185  56 197 162
 89 164  84 156
:
185  56
 89 164

 76  91 160 177
 59 116 207 195
:
 76  91
 59 116

154 149  53 149 161
194 111  99 188 205
 99 192 104  95 104
:
154 149
194 111

179 111
196 110
 66 128
188 132
:
179 111
196 110

146 129 110 110
153 167  75  64
:
146 129
153 167

 78  70
 99 115
150 156
121 111
:
 78  70
 99 115

 83  59 206
168 150 134
101 105 142
:
 83  59
168 150

162 165 105 147
144 103 160  92
 86  95 109 162
152 161 102 151
184 167 109 142
:
162 165
144 103
---
124 114 141
 82  77 148
119 106 147
 90  80 153
190 120 187
153 152 122
 90 113 115
:
 90 113 115
153 152 122
190 120 187
 90  80 153
119 106 147
 82  77 148
124 114 141

129  94 128 173 117 177 151 126
130 159 137 132 202 109 128 141
:
130 159 137 132 202 109 128 141
129  94 128 173 117 177 151 126

 96 119 104 146 130
 98 123 178 119 136
112 131 146 128 129
118 128 155 125 183
169 138 120 123 177
137 129 110 151 109
 91 122  96 157 146
181 124 119 104 129
116 115  77 153  98
129 131 166 122 138
133 149  91 153 170
 65 112 179 123 102
:
 65 112 179 123 102
133 149  91 153 170
129 131 166 122 138
116 115  77 153  98
181 124 119 104 129
 91 122  96 157 146
137 129 110 151 109
169 138 120 123 177
118 128 155 125 183
112 131 146 128 129
 98 123 178 119 136
 96 119 104 146 130

154 193  71 170  63 176  59  85 119 131  62  92 138 195
184 199  84  74 180 166  55 133 116 183 101 139  55  63
 99  83 145 140 169 101 155 162 156  52 161  91  56  52
175 116 195  93 116 184  97  70  81  57  70  84 193 142
134  63  93 145  51 134 176 179  72 123 198  87 104 149
125 184  93  82 121  97 165 193 160  58 192  51 190 200
:
125 184  93  82 121  97 165 193 160  58 192  51 190 200
134  63  93 145  51 134 176 179  72 123 198  87 104 149
175 116 195  93 116 184  97  70  81  57  70  84 193 142
 99  83 145 140 169 101 155 162 156  52 161  91  56  52
184 199  84  74 180 166  55 133 116 183 101 139  55  63
154 193  71 170  63 176  59  85 119 131  62  92 138 195

151  50
105  94
181 111
 53 157
:
 53 157
181 111
105  94
151  50

 85  90 129  90 174 104 127 152 138 191 103
132 143 134 162 103 123 134 143 128  87 114
 80  90 134  81 171 105 129 138 134 192 101
141 139 111 137 153 156 110 142 143 134 176
:
141 139 111 137 153 156 110 142 143 134 176
 80  90 134  81 171 105 129 138 134 192 101
132 143 134 162 103 123 134 143 128  87 114
 85  90 129  90 174 104 127 152 138 191 103
---
181 137 176  80 156 174 143
135 172 147  79 106  74 176
163 132 110  96  93 178 109
174 177  84  90 134 131 103
109 109 181  97 124 105 178
138 131 179 157 153 149 181
175  94 120  89 119  77  87
111  87 185  73  79 104 165
 96 116 103 122 151 119 168
104 177 107 169 150 142  98
156  75 171  91 109 153 160
172 139 104 131 174 141 171
:
172 156 104  96 111 175 138 109 174 163 135 181
139  75 177 116  87  94 131 109 177 132 172 137
104 171 107 103 185 120 179 181  84 110 147 176
131  91 169 122  73  89 157  97  90  96  79  80
174 109 150 151  79 119 153 124 134  93 106 156
141 153 142 119 104  77 149 105 131 178  74 174
171 160  98 168 165  87 181 178 103 109 176 143

119 135 188 125 132  95 118 109 147
116 140 163 131 126 111 107 119 130
:
116 119
140 135
163 188
131 125
126 132
111  95
107 118
119 109
130 147

109 145 126  86  98 120 138
122 148 104 131 110 105 130
146 118 108  96  98 111 157
108 100 197 134 185 198  98
156 101 110 146 162 167  70
:
156 108 146 122 109
101 100 118 148 145
110 197 108 104 126
146 134  96 131  86
162 185  98 110  98
167 198 111 105 120
 70  98 157 130 138

104 155 152  88
177 119 142 194
186 151 144 178
125  80  97 145
 67 103 100  85
120  72  72 134
 83 139 130  76
165 153 131 163
 99  73 110 129
125 197 163 100
:
125  99 165  83 120  67 125 186 177 104
197  73 153 139  72 103  80 151 119 155
163 110 131 130  72 100  97 144 142 152
100 129 163  76 134  85 145 178 194  88

134 122 126 145  92 133 149 181 139
 83 147 159 144 177 103 166 126 115
 52 103 112 148 176  66 149  84  68
167  92 145  83 137 154 139 120 114
:
167  52  83 134
 92 103 147 122
145 112 159 126
 83 148 144 145
137 176 177  92
154  66 103 133
139 149 166 149
120  84 126 181
114  68 115 139

170 184 104 164  73
 96 145 131 117  98
 67 174  97  95 100
120  80 104  96  67
 71  95 107  68 118
 94 155  94 188  90
150 135 125 136  69
167 151 150 127 109
:
167 150  94  71 120  67  96 170
151 135 155  95  80 174 145 184
150 125  94 107 104  97 131 104
127 136 188  68  96  95 117 164
109  69  90 118  67 100  98  73

166 111  53 137 131 182
105 156 131 162 122  83
:
105 166
156 111
131  53
162 137
122 131
 83 182

106  87 154 184
104 200 122 143
 84 121 101 181
 72 108 105 197
189 115 171 108
131  79  52  78
120  99 112 115
:
120 131 189  72  84 104 106
 99  79 115 108 121 200  87
112  52 171 105 101 122 154
115  78 108 197 181 143 184
